In the data rows, the value 128 means zero.
Here is a table of points, one per row:
162 140 127 121 195 190 183 91 114 201 118 107 106 184 217 133 84 79 116 151 103 120 74 108 162 131 127 128 80 51 151 255 128 139 132 104 110 193 183 230 154 130 119 99 129 97 120 128 149 83 70 119 88 140 143 91 152 159 131 81 106 62 141 154
100 112 59 152 101 46 172 137 166 106 190 136 50 106 94 132 195 125 158 36 105 120 124 92 120 150 84 171 203 105 38 149 184 134 61 85 40 125 99 95 177 127 150 206 63 145 168 146 140 137 150 154 97 174 151 133 103 165 41 207 86 89 89 163
185 174 105 181 87 201 71 215 105 121 156 100 152 134 105 139 141 118 55 132 183 104 154 190 122 152 137 84 155 144 186 143 170 177 146 150 168 108 108 247 155 111 117 159 156 161 154 115 130 102 238 80 139 62 157 100 108 166 59 85 127 115 139 129
100 137 174 117 149 112 186 180 166 165 93 113 88 136 156 134 114 153 140 200 120 134 107 77 103 137 169 113 174 101 106 118 106 133 119 91 160 71 0 128 150 104 61 163 249 92 131 224 156 94 122 145 146 86 120 133 144 216 155 203 132 123 118 158
142 65 73 117 185 111 110 169 98 223 126 78 135 115 123 91 116 194 125 135 176 113 138 164 178 117 116 153 240 146 99 110 132 165 159 163 93 117 154 104 128 27 156 59 150 126 132 131 151 171 201 144 99 140 87 121 134 92 150 137 163 142 149 111
182 116 115 106 44 163 134 158 114 71 159 221 183 89 194 100 188 159 141 115 105 70 139 166 161 26 95 57 48 134 73 111 176 96 148 121 146 197 62 57 122 121 118 86 100 98 120 119 160 82 148 139 145 75 115 121 160 99 86 141 124 141 147 121
124 149 141 121 164 100 81 166 203 129 68 114 136 107 119 136 120 39 33 146 119 117 120 82 225 120 99 123 119 157 83 164 191 138 135 145 96 121 78 113 40 157 143 144 134 96 92 126 137 79 122 148 107 123 174 140 220 200 141 147 148 115 31 88
182 134 144 39 143 147 128 215 198 127 147 140 147 134 120 111 138 107 203 84 63 125 124 114 154 107 167 141 166 124 133 75 140 85 182 121 96 83 202 113 72 109 146 181 180 122 146 79 112 104 188 45 139 143 100 211 144 120 122 134 79 98 78 128
134 213 100 135 53 95 168 94 101 68 89 76 67 152 159 119 74 101 180 72 106 128 128 153 107 147 44 135 226 98 73 139 145 126 201 107 158 89 93 134 110 146 189 152 159 141 151 154 136 109 119 145 108 109 131 183 195 139 255 142 216 76 108 110
130 168 238 92 113 50 39 113 49 163 138 94 107 104 75 179 141 155 130 190 124 158 129 159 111 74 125 95 112 83 54 123 96 155 133 126 124 132 173 175 127 133 101 120 126 150 192 90 149 198 114 164 111 134 130 88 164 94 133 171 107 94 196 194
159 134 134 51 125 93 141 98 111 134 216 94 157 78 78 127 142 172 150 157 137 78 126 107 123 153 101 127 140 70 102 102 125 144 90 125 255 197 83 125 114 145 152 141 119 127 77 74 178 148 152 130 217 129 126 119 75 184 174 155 160 150 150 106
134 148 108 192 146 135 141 137 141 128 154 122 108 202 165 132 159 73 127 94 157 131 43 155 89 159 139 146 110 144 162 89 127 106 80 74 148 146 155 144 152 201 74 168 187 99 74 60 141 119 141 240 82 126 46 119 102 121 172 141 78 193 140 131
115 210 109 64 120 185 128 102 135 202 112 154 90 185 198 115 88 172 106 175 116 145 144 116 128 102 77 160 200 143 115 83 93 185 121 139 142 178 144 130 118 179 113 156 117 144 116 126 105 92 87 123 118 154 78 136 122 90 43 107 189 108 67 61
99 110 142 116 119 161 153 60 147 177 118 139 133 135 71 109 143 123 57 145 107 159 140 119 105 76 92 113 103 134 105 128 142 0 129 161 60 119 178 134 143 194 121 100 114 127 160 183 131 115 198 108 172 104 109 122 143 148 178 176 105 67 107 97
97 151 74 117 52 106 85 77 122 129 220 210 139 80 139 128 110 130 96 89 147 105 109 90 144 210 160 58 155 143 130 78 229 134 113 88 108 118 174 130 132 93 158 77 172 104 121 120 126 156 37 110 154 151 122 58 116 138 179 164 166 142 104 140
141 55 95 72 122 111 182 132 165 138 119 158 150 147 157 47 161 81 80 148 109 120 86 132 49 56 154 139 97 153 92 107 156 174 90 117 149 71 166 140 142 118 122 136 140 91 103 143 29 155 184 128 105 154 178 128 120 106 145 187 133 122 144 41
233 87 183 172 126 88 194 69 56 174 155 102 184 92 154 160 148 36 166 185 165 117 129 149 71 182 164 124 166 126 100 152 57 161 132 159 116 156 112 99 140 164 128 163 91 138 156 152 72 96 57 38 74 146 112 196 149 112 136 121 122 138 145 123
118 146 108 190 188 104 83 71 156 136 104 107 84 111 140 163 110 97 114 0 88 86 74 116 139 20 87 134 77 161 226 94 77 136 77 210 132 85 102 188 99 98 138 119 101 145 170 167 122 136 89 85 91 119 129 89 141 160 159 106 78 146 139 172
139 132 56 103 136 108 109 87 85 154 111 145 140 48 158 118 170 154 51 94 62 172 115 149 161 70 155 163 45 158 176 103 169 165 163 131 89 87 125 123 139 159 91 159 213 124 48 152 138 141 112 160 127 78 149 205 78 124 156 42 122 107 93 141
105 127 144 80 135 140 122 142 110 66 137 110 115 179 129 104 204 123 95 122 164 140 149 185 194 118 37 78 123 134 89 156 129 126 50 156 123 4 110 69 137 73 152 91 170 137 122 126 119 90 102 73 121 150 143 192 58 175 116 76 117 158 83 121
79 94 108 101 71 113 129 149 173 146 133 119 91 147 174 175 150 106 202 114 144 151 121 129 147 169 215 104 153 187 139 229 85 167 153 120 168 179 175 167 162 142 117 149 135 237 114 93 148 183 105 130 193 5 88 159 118 43 127 118 150 165 96 127
123 135 118 140 192 169 131 157 83 149 127 79 160 53 158 84 66 106 127 74 148 180 186 150 133 180 124 200 37 244 72 161 124 81 136 84 198 158 152 81 134 94 105 197 116 196 96 101 116 118 147 92 93 97 85 63 176 125 116 86 109 127 140 148
196 87 141 145 83 165 156 123 146 89 183 142 181 145 31 115 98 137 194 101 141 146 120 109 182 134 117 175 142 130 132 102 83 158 96 83 68 53 78 172 124 195 112 115 118 121 154 114 111 204 79 179 129 131 160 109 100 117 122 176 172 118 179 139
96 121 83 150 118 119 180 132 123 104 141 168 140 199 102 194 134 204 85 102 167 175 165 79 152 131 119 97 107 116 170 142 84 134 70 110 93 153 191 128 0 78 154 101 118 175 57 194 63 113 194 88 109 172 108 110 164 132 126 135 134 113 184 122
144 111 119 63 186 73 154 132 125 0 100 108 195 113 137 143 93 198 62 143 188 112 122 133 123 87 133 110 168 147 180 157 127 92 121 132 73 197 208 147 141 187 74 96 148 67 185 171 109 127 76 140 161 112 163 88 107 89 77 139 136 140 138 180
153 43 136 86 86 138 113 134 166 114 113 148 145 148 94 100 103 129 187 111 117 63 163 173 39 157 115 133 71 122 162 85 138 124 156 205 141 127 147 154 101 99 54 126 137 131 67 142 155 110 65 140 112 109 49 147 111 156 79 100 98 113 184 176
72 193 158 169 123 94 128 141 170 124 92 135 220 163 155 168 113 201 179 91 148 185 145 118 102 111 144 135 143 69 10 81 199 84 149 181 162 139 69 152 129 116 123 51 112 134 183 183 158 116 126 135 96 154 174 99 93 123 142 94 84 104 116 102
173 136 107 135 146 227 0 55 174 125 122 166 180 92 192 155 116 99 164 94 159 113 139 66 57 153 136 138 110 170 155 134 100 135 108 142 107 90 130 116 88 94 33 112 47 63 100 134 82 120 184 238 142 82 110 201 93 153 137 99 162 168 112 128
105 136 206 137 133 94 89 145 128 149 98 139 176 115 123 149 75 133 129 222 202 134 136 171 127 140 103 187 90 102 117 71 137 150 125 180 97 97 144 133 114 108 255 188 95 105 158 202 176 84 158 136 200 138 135 157 54 107 100 130 152 99 217 134
35 85 119 189 127 173 130 6 160 116 135 119 69 103 78 119 153 105 108 133 98 153 70 154 132 234 97 42 105 117 126 65 70 212 131 136 198 157 82 86 155 118 97 139 161 91 116 124 130 180 163 86 105 162 177 169 152 116 132 133 101 114 199 160
61 95 110 161 34 231 145 184 165 94 153 128 139 91 154 86 112 84 77 110 149 75 233 110 153 66 161 185 180 135 157 128 136 55 115 154 139 125 190 66 151 102 167 130 150 111 108 149 117 239 157 175 147 152 115 195 140 125 108 72 68 166 105 156
137 128 152 110 73 145 224 141 168 113 100 132 113 145 100 97 123 136 184 164 116 99 135 170 146 124 151 101 117 67 143 89 105 121 79 94 77 158 119 121 97 75 110 164 50 149 59 111 153 112 136 167 152 128 168 90 132 61 142 125 113 160 0 171
83 138 178 187 109 138 127 208 121 168 114 171 108 78 159 96 166 127 118 181 57 201 139 173 147 137 121 218 133 74 144 130 180 183 142 160 120 102 186 132 170 129 53 54 53 113 95 142 113 105 154 54 211 170 66 104 181 122 157 111 119 101 190 82
76 153 185 199 138 106 103 92 98 67 126 98 95 173 97 54 195 120 161 135 128 84 170 75 134 89 169 166 156 125 69 100 73 112 186 128 81 138 134 118 153 85 133 127 90 159 138 57 140 69 79 116 192 150 141 134 139 125 100 163 160 125 182 138
159 97 145 145 223 121 159 229 72 135 89 131 55 120 166 164 102 206 114 173 102 109 145 106 175 178 148 91 107 177 188 137 183 58 190 75 165 117 173 174 165 163 159 155 90 114 127 62 90 112 14 114 65 95 127 200 119 141 160 90 126 169 143 148
102 102 138 186 143 88 127 79 91 109 98 90 165 132 184 131 61 68 94 172 66 59 116 80 159 186 123 144 129 134 144 139 163 106 141 111 140 106 82 146 101 117 89 88 139 179 194 102 159 178 186 113 154 168 97 59 92 92 15 130 133 142 159 114
142 101 92 140 172 130 70 131 76 113 157 113 164 137 75 138 96 163 79 159 91 160 110 115 0 133 117 99 124 133 162 144 119 177 126 83 96 151 42 110 171 150 181 49 98 163 115 60 151 151 58 102 107 65 132 153 134 131 137 173 147 219 140 160
93 141 138 68 119 133 196 105 96 187 86 100 76 158 101 163 168 48 190 150 189 192 85 107 133 133 164 148 128 163 182 131 140 129 192 106 82 180 64 81 122 169 158 191 120 90 177 98 107 196 138 148 80 158 156 36 100 203 136 99 206 177 158 126
114 153 142 124 117 101 133 109 152 159 151 89 128 121 65 242 124 147 180 139 80 109 139 135 117 115 156 105 177 156 184 119 96 126 184 106 158 93 182 63 179 116 138 97 131 136 159 133 149 82 119 227 151 132 169 127 145 123 61 101 120 107 76 80
129 107 169 161 155 113 94 156 104 94 128 169 144 149 60 119 178 155 117 94 98 161 98 115 137 164 162 102 84 70 175 120 68 88 104 140 152 160 153 153 203 137 131 175 136 162 127 166 191 142 131 87 72 237 133 110 140 82 160 138 255 134 65 97
160 128 58 85 143 200 95 187 104 110 99 204 82 171 45 121 163 116 147 124 59 103 134 149 135 177 168 117 121 179 111 248 100 99 104 141 168 137 104 100 136 153 171 135 130 72 81 96 58 96 172 155 137 140 108 73 97 53 211 109 0 102 120 91
164 184 143 160 180 55 85 70 142 147 98 106 80 104 174 89 41 197 151 120 255 167 154 135 147 70 102 139 53 52 159 164 93 108 107 134 156 162 117 98 111 165 100 56 129 144 210 128 119 131 103 74 129 121 217 105 159 149 93 132 108 128 105 109
Along one direction, these points spread out more than along any other. Take the direction at right angles to it along which they spread out most. Go by this last direction. For each point below, how far along it does it lie, from 0 to 99? 50 is the average, and the first point above lies past it. One standard deviation of the points above along it is 16.
118 146 108 190 188 104 83 71 156 136 104 107 84 111 140 163 110 97 114 0 88 86 74 116 139 20 87 134 77 161 226 94 77 136 77 210 132 85 102 188 99 98 138 119 101 145 170 167 122 136 89 85 91 119 129 89 141 160 159 106 78 146 139 172 60
35 85 119 189 127 173 130 6 160 116 135 119 69 103 78 119 153 105 108 133 98 153 70 154 132 234 97 42 105 117 126 65 70 212 131 136 198 157 82 86 155 118 97 139 161 91 116 124 130 180 163 86 105 162 177 169 152 116 132 133 101 114 199 160 54
182 134 144 39 143 147 128 215 198 127 147 140 147 134 120 111 138 107 203 84 63 125 124 114 154 107 167 141 166 124 133 75 140 85 182 121 96 83 202 113 72 109 146 181 180 122 146 79 112 104 188 45 139 143 100 211 144 120 122 134 79 98 78 128 33
100 112 59 152 101 46 172 137 166 106 190 136 50 106 94 132 195 125 158 36 105 120 124 92 120 150 84 171 203 105 38 149 184 134 61 85 40 125 99 95 177 127 150 206 63 145 168 146 140 137 150 154 97 174 151 133 103 165 41 207 86 89 89 163 16
144 111 119 63 186 73 154 132 125 0 100 108 195 113 137 143 93 198 62 143 188 112 122 133 123 87 133 110 168 147 180 157 127 92 121 132 73 197 208 147 141 187 74 96 148 67 185 171 109 127 76 140 161 112 163 88 107 89 77 139 136 140 138 180 58
93 141 138 68 119 133 196 105 96 187 86 100 76 158 101 163 168 48 190 150 189 192 85 107 133 133 164 148 128 163 182 131 140 129 192 106 82 180 64 81 122 169 158 191 120 90 177 98 107 196 138 148 80 158 156 36 100 203 136 99 206 177 158 126 64
129 107 169 161 155 113 94 156 104 94 128 169 144 149 60 119 178 155 117 94 98 161 98 115 137 164 162 102 84 70 175 120 68 88 104 140 152 160 153 153 203 137 131 175 136 162 127 166 191 142 131 87 72 237 133 110 140 82 160 138 255 134 65 97 53
185 174 105 181 87 201 71 215 105 121 156 100 152 134 105 139 141 118 55 132 183 104 154 190 122 152 137 84 155 144 186 143 170 177 146 150 168 108 108 247 155 111 117 159 156 161 154 115 130 102 238 80 139 62 157 100 108 166 59 85 127 115 139 129 58
124 149 141 121 164 100 81 166 203 129 68 114 136 107 119 136 120 39 33 146 119 117 120 82 225 120 99 123 119 157 83 164 191 138 135 145 96 121 78 113 40 157 143 144 134 96 92 126 137 79 122 148 107 123 174 140 220 200 141 147 148 115 31 88 38
142 65 73 117 185 111 110 169 98 223 126 78 135 115 123 91 116 194 125 135 176 113 138 164 178 117 116 153 240 146 99 110 132 165 159 163 93 117 154 104 128 27 156 59 150 126 132 131 151 171 201 144 99 140 87 121 134 92 150 137 163 142 149 111 39
173 136 107 135 146 227 0 55 174 125 122 166 180 92 192 155 116 99 164 94 159 113 139 66 57 153 136 138 110 170 155 134 100 135 108 142 107 90 130 116 88 94 33 112 47 63 100 134 82 120 184 238 142 82 110 201 93 153 137 99 162 168 112 128 57
160 128 58 85 143 200 95 187 104 110 99 204 82 171 45 121 163 116 147 124 59 103 134 149 135 177 168 117 121 179 111 248 100 99 104 141 168 137 104 100 136 153 171 135 130 72 81 96 58 96 172 155 137 140 108 73 97 53 211 109 0 102 120 91 58
123 135 118 140 192 169 131 157 83 149 127 79 160 53 158 84 66 106 127 74 148 180 186 150 133 180 124 200 37 244 72 161 124 81 136 84 198 158 152 81 134 94 105 197 116 196 96 101 116 118 147 92 93 97 85 63 176 125 116 86 109 127 140 148 73
233 87 183 172 126 88 194 69 56 174 155 102 184 92 154 160 148 36 166 185 165 117 129 149 71 182 164 124 166 126 100 152 57 161 132 159 116 156 112 99 140 164 128 163 91 138 156 152 72 96 57 38 74 146 112 196 149 112 136 121 122 138 145 123 69
